128 stands for zero in the data rows.
Some points, one per row:
<141 117 132 139 091 123 123 120 095 140 117 169 153 106 147 124 107 103 105 107 115 171 166 113 119 120 078 119>
<149 115 218 132 102 106 121 126 088 138 175 161 149 079 137 129 096 100 068 064 130 193 068 193 130 116 093 131>
<147 116 128 132 091 151 123 119 096 145 119 165 164 094 148 136 103 099 106 109 112 168 170 121 131 108 102 117>
<150 114 221 150 134 105 114 127 093 145 165 148 181 095 152 126 098 098 112 082 135 188 168 168 142 118 090 172>
<141 113 131 137 088 109 123 120 098 147 131 158 154 097 147 129 097 104 105 104 114 165 167 131 130 117 095 116>
<144 114 133 139 092 117 124 117 094 142 131 162 159 097 153 129 097 099 108 107 121 160 165 133 126 103 094 121>
<147 119 129 142 090 106 126 114 092 146 129 161 158 092 140 133 093 104 103 113 117 167 169 129 127 115 095 115>
<151 121 137 136 094 108 122 121 098 137 139 159 155 083 114 126 091 101 099 092 114 163 143 137 131 115 100 120>
<146 114 145 139 086 104 125 120 093 146 138 170 154 090 122 126 096 096 101 099 109 164 149 142 129 124 094 119>
<149 114 126 136 098 110 125 117 088 144 126 164 162 094 139 128 096 103 118 113 118 168 172 127 133 117 105 123>
<144 118 130 140 093 108 122 089 101 147 123 157 157 088 127 126 094 099 107 102 114 165 120 121 130 114 114 120>
<146 108 128 141 090 157 123 122 095 156 122 164 164 097 148 131 113 090 127 108 114 165 166 125 122 125 096 115>
<144 112 168 139 083 101 116 118 098 144 163 170 157 078 115 121 099 102 080 084 116 172 085 148 129 117 095 117>
<144 115 129 142 086 114 122 117 094 144 117 153 161 088 143 125 095 105 108 111 117 168 160 124 128 108 096 115>
<144 120 137 144 095 107 119 117 095 141 126 161 154 100 148 124 096 103 107 107 116 163 171 143 129 109 103 109>
<147 114 127 139 090 107 123 122 099 144 124 162 161 098 146 123 094 100 110 104 118 161 170 127 130 121 098 117>
<103 121 129 138 098 116 127 094 101 145 117 172 155 104 142 105 117 115 099 107 112 162 173 114 081 113 057 114>
<144 112 128 133 087 107 124 122 093 141 122 164 156 092 138 125 096 095 106 103 116 171 165 124 132 117 097 119>
<143 115 133 139 096 116 123 117 094 145 123 164 160 097 140 130 087 102 103 104 112 168 169 111 137 122 103 116>
<147 119 133 138 088 104 121 120 099 146 128 154 156 099 131 131 093 103 101 104 112 168 167 118 128 116 096 111>
<147 120 128 138 085 111 122 117 092 140 131 162 161 099 146 123 097 098 115 109 123 168 166 143 128 113 101 117>
<145 126 134 141 093 107 131 119 093 139 123 156 155 098 135 126 090 103 106 108 120 171 172 114 129 122 116 111>
<145 119 208 169 137 101 121 122 099 143 142 146 179 106 154 126 107 094 111 101 125 194 173 173 170 123 098 175>
<152 108 130 137 089 150 128 120 099 154 125 163 152 100 153 130 109 099 122 104 119 170 169 118 129 124 096 118>
<147 117 128 140 087 127 121 117 097 145 123 164 154 098 145 127 101 102 117 110 121 169 170 138 130 114 093 113>
<082 118 133 134 101 063 120 017 094 153 117 164 154 101 134 108 087 107 102 112 116 172 109 115 136 110 114 142>
<146 114 134 132 092 103 127 116 100 148 130 159 158 100 148 125 098 112 104 104 123 165 171 145 131 108 098 117>
<146 113 132 131 094 108 122 118 101 133 126 160 157 101 143 120 092 099 110 109 119 165 162 133 132 109 096 114>
<147 117 132 138 089 116 125 119 094 144 119 160 158 088 144 134 089 106 101 105 116 169 158 113 134 116 098 116>
<147 113 129 139 089 128 158 118 094 142 119 162 151 100 151 138 092 102 102 110 116 165 171 132 202 090 106 115>
<144 119 128 134 083 144 118 117 099 150 123 163 155 100 146 129 109 097 118 111 118 169 168 125 118 121 092 112>
<144 116 129 132 098 117 122 117 096 141 124 160 159 100 142 123 100 107 096 110 111 173 169 113 126 121 086 121>
<146 116 129 138 089 097 122 117 093 143 121 158 157 095 142 126 099 099 108 111 121 169 165 135 124 116 099 115>
<142 119 138 140 092 105 125 116 097 145 138 158 157 094 132 121 094 101 095 100 116 163 166 138 134 122 103 123>
<151 115 196 140 089 105 119 123 091 142 169 164 152 072 123 132 088 097 076 076 119 178 071 166 127 121 090 113>
<136 118 128 140 094 164 118 121 100 153 128 162 153 100 148 122 124 096 106 105 112 162 170 111 100 128 066 117>
<149 115 127 142 089 165 128 120 097 151 123 158 153 091 155 138 102 100 101 107 116 167 164 115 146 104 106 114>
Then 40 other points, each followed by its number:
<147 111 124 129 089 105 117 118 097 147 128 167 153 092 134 133 094 094 106 103 119 163 173 123 129 117 099 112> 0
<145 114 145 141 094 106 120 117 096 149 131 166 160 098 152 126 091 098 101 107 118 163 165 137 133 125 104 130> 1
<147 114 128 140 089 136 120 117 090 157 121 160 162 096 147 133 109 099 134 109 116 172 164 128 127 119 095 113> 2
<144 112 132 136 095 105 130 108 098 142 118 166 159 097 138 123 088 100 099 113 116 165 171 117 122 120 109 117> 3
<138 119 132 136 101 109 126 115 093 146 114 156 160 096 136 116 089 099 107 108 113 170 160 109 134 117 124 117> 4
<147 121 128 131 094 109 128 117 096 141 131 166 158 093 141 120 095 100 106 106 115 173 166 136 131 102 094 115> 5
<085 115 134 133 098 069 131 033 092 146 116 179 152 101 135 115 083 109 098 110 115 162 151 116 145 116 075 139> 6
<152 109 123 138 092 109 123 119 097 148 121 160 160 091 132 127 090 097 100 106 121 170 173 116 140 114 104 120> 7
<145 117 130 141 093 107 126 120 096 136 118 164 157 091 133 129 093 100 126 104 115 170 184 107 130 118 113 119> 8
<147 111 131 137 092 156 125 116 095 155 127 161 158 093 146 136 113 102 124 110 114 168 168 117 124 126 094 114> 9
<148 117 128 141 089 108 119 116 098 145 126 166 154 094 137 122 102 102 095 103 125 166 173 128 131 123 099 115> 10
<140 116 129 140 087 170 127 116 091 158 125 158 155 099 146 140 126 100 112 105 118 162 173 111 137 134 064 119> 11
<147 115 128 136 093 132 118 121 090 144 125 158 162 102 144 128 104 104 104 105 116 166 168 121 127 125 092 116> 12
<144 114 132 139 096 107 133 120 094 142 124 167 158 094 133 128 089 098 106 109 116 168 163 123 134 117 103 118> 13
<146 124 126 137 091 111 124 118 095 142 122 158 157 096 146 121 096 099 111 108 122 168 161 141 130 109 093 117> 14
<148 115 135 134 087 097 120 117 095 148 131 163 158 097 133 125 098 100 096 102 118 168 162 127 125 118 101 117> 15
<140 117 132 130 087 110 125 120 088 143 123 160 162 091 137 128 094 100 104 110 118 162 168 120 130 117 096 114> 16
<066 122 129 135 093 056 121 009 089 145 117 170 155 097 130 106 095 107 103 112 116 168 104 106 133 119 107 148> 17
<140 116 129 131 095 106 123 118 093 148 125 162 152 094 140 125 092 098 097 108 115 163 180 114 133 114 102 121> 18
<072 120 129 133 091 054 126 023 094 146 115 177 152 105 140 112 086 115 103 109 113 170 143 106 137 111 081 138> 19
<147 114 130 131 093 115 119 118 097 143 119 161 164 097 144 119 092 107 113 114 117 171 160 127 132 113 096 122> 20
<146 117 131 134 095 109 127 114 099 144 125 163 165 093 140 128 097 102 102 110 117 168 164 125 138 116 103 116> 21
<143 103 129 137 088 154 125 119 098 153 124 157 158 100 146 137 106 094 118 103 116 163 171 126 126 120 095 114> 22
<146 119 129 140 090 113 127 118 091 140 122 156 159 097 147 126 092 105 097 107 114 164 171 113 130 120 094 115> 23
<141 126 128 137 089 105 124 097 096 140 131 158 153 100 128 129 095 101 108 107 113 166 153 117 127 118 110 115> 24
<147 122 128 139 090 101 127 120 100 148 123 161 161 094 138 129 089 099 106 109 120 159 172 118 136 114 102 114> 25
<151 122 142 135 087 107 116 120 093 144 141 159 153 089 112 133 093 099 096 100 112 161 149 131 133 122 091 112> 26
<148 118 217 155 131 102 114 124 098 145 150 147 192 101 157 128 099 100 110 089 130 196 169 159 152 124 099 176> 27
<146 115 126 142 090 169 125 120 094 151 120 164 150 103 146 133 118 103 117 108 114 166 164 119 132 119 100 113> 28
<139 117 130 139 095 148 123 119 087 153 120 168 154 101 145 124 116 095 102 111 115 170 167 113 109 126 075 115> 29
<146 117 191 176 124 105 123 119 094 145 137 147 164 104 152 123 105 104 109 106 117 184 170 150 178 121 095 175> 30
<143 107 124 145 089 166 125 120 093 147 127 167 162 102 150 127 112 102 114 106 110 163 166 114 145 133 082 114> 31
<143 118 122 140 093 108 125 119 095 148 129 159 163 099 134 127 091 098 106 107 115 175 163 128 128 118 097 113> 32
<146 112 131 142 089 129 131 115 098 139 126 157 157 097 143 124 099 106 104 109 116 168 172 124 126 121 095 112> 33
<150 113 128 139 089 108 127 117 092 141 122 163 165 099 129 130 102 099 117 109 109 162 174 111 129 120 106 120> 34
<146 123 202 172 138 104 117 125 095 143 132 153 165 106 153 131 102 101 111 102 115 193 167 160 180 121 104 175> 35
<146 114 132 139 090 102 122 114 091 140 118 155 160 099 136 129 090 098 107 107 115 165 169 110 128 123 108 114> 36
<146 112 131 136 092 138 124 125 098 152 121 161 162 092 143 134 102 099 121 104 113 167 168 132 116 123 096 119> 37
<146 113 129 139 091 109 123 116 101 143 120 154 163 094 132 123 095 092 105 106 115 168 164 127 129 118 092 120> 38
<143 117 130 136 098 110 129 122 095 145 122 162 162 096 131 126 094 100 118 108 116 168 175 119 130 113 111 115> 39
Which two of these numbered points are nearest to each point below, looking only along the 3 directions in which the first points spread most? Their numbers follow each, nearest first.
<145 116 132 146 097 103 124 124 097 144 141 160 156 102 137 130 095 094 099 103 113 164 168 130 128 122 098 120> > 5 14
<147 116 127 138 093 102 131 118 098 142 119 161 159 098 129 131 090 101 105 108 116 167 178 113 128 121 106 116> > 18 34
<146 121 148 138 091 104 116 124 094 144 136 161 149 087 111 126 094 097 097 103 115 165 135 135 123 125 091 113> > 26 15
<148 118 134 142 088 107 128 119 097 143 126 160 162 097 144 130 094 101 102 106 115 172 172 135 125 118 100 113> > 14 5
<149 115 137 148 090 107 120 121 097 143 136 163 167 096 139 129 098 096 102 105 110 166 177 130 128 125 099 122> > 14 5
<137 116 133 136 095 107 121 109 100 142 118 159 157 097 131 131 091 104 099 107 114 165 166 111 128 122 105 119> > 3 4
<095 112 128 142 097 081 115 051 093 136 117 172 159 098 137 113 085 106 097 107 109 162 166 112 139 108 085 134> > 6 19
<143 111 129 135 088 153 118 121 090 143 122 164 158 096 147 135 111 101 094 105 114 159 169 110 130 122 088 120> > 9 29
<067 125 131 135 097 049 124 008 096 138 113 169 158 099 135 099 093 107 096 112 109 169 115 115 140 113 096 141> > 17 19
<137 116 128 141 097 106 122 086 098 146 119 161 157 097 119 128 098 107 103 108 121 155 135 117 129 115 110 117> > 24 4
<144 122 128 137 096 106 127 119 097 138 121 167 165 105 146 126 094 108 099 113 113 170 164 111 135 118 101 116> > 25 36
<147 124 128 134 093 102 124 118 091 138 125 159 156 096 141 129 096 099 099 103 122 163 162 133 131 112 095 115> > 5 13
<147 121 174 174 111 104 127 120 102 150 132 156 160 101 154 128 099 101 103 105 109 176 171 148 170 121 101 152> > 30 35
<145 117 237 159 127 113 120 129 088 144 169 150 179 089 151 123 104 097 109 081 146 200 144 172 145 113 096 168> > 27 35
<149 122 154 141 096 105 116 117 094 147 147 160 154 087 110 123 097 103 093 089 111 167 118 141 126 119 089 113> > 26 15
<147 118 242 144 109 107 121 124 088 146 178 157 156 087 145 129 098 098 083 051 150 211 086 206 130 120 095 156> > 27 35
<143 114 131 136 089 097 123 116 097 144 120 158 156 097 137 123 096 094 112 107 119 169 185 117 127 119 102 113> > 18 39
<147 117 131 132 092 101 126 116 101 142 121 159 165 097 130 125 098 104 118 103 122 165 165 121 130 119 104 121> > 21 13
<143 119 128 135 093 110 121 119 095 151 127 166 158 094 137 131 096 107 098 103 118 165 177 124 133 115 102 115> > 7 20
<150 114 124 139 086 162 127 117 093 160 132 163 150 100 147 133 109 097 128 105 114 170 170 119 129 124 093 118> > 31 28
<126 121 129 134 097 124 123 112 099 147 122 166 157 100 148 120 113 113 110 106 112 165 170 115 102 114 070 118> > 0 23
<150 115 128 134 093 108 124 118 088 146 116 160 156 095 133 131 095 100 106 106 118 165 162 123 135 116 098 117> > 32 16
<151 111 147 136 086 102 121 125 089 144 141 165 151 089 128 128 090 096 083 096 114 160 153 134 125 114 096 119> > 26 15
<147 116 156 163 102 102 123 117 098 140 130 146 162 110 155 123 099 101 104 110 118 173 171 143 154 122 100 139> > 1 21
<148 114 130 136 093 108 126 121 102 141 123 163 160 096 129 127 090 094 120 106 122 162 179 112 128 119 106 116> > 34 39
<151 123 244 148 121 107 122 129 090 140 178 155 161 093 145 127 107 094 097 058 161 208 108 196 136 121 091 164> > 27 35
<148 115 128 144 088 181 152 120 093 142 127 160 156 100 145 141 100 102 098 105 114 159 173 108 210 093 107 110> > 31 22
<147 112 130 138 097 108 130 118 091 142 121 161 156 098 137 130 092 102 102 112 118 167 169 109 136 116 105 118> > 25 18
<105 117 131 131 099 087 121 051 093 148 118 167 149 102 132 113 083 109 103 113 115 169 118 110 135 112 122 134> > 6 19
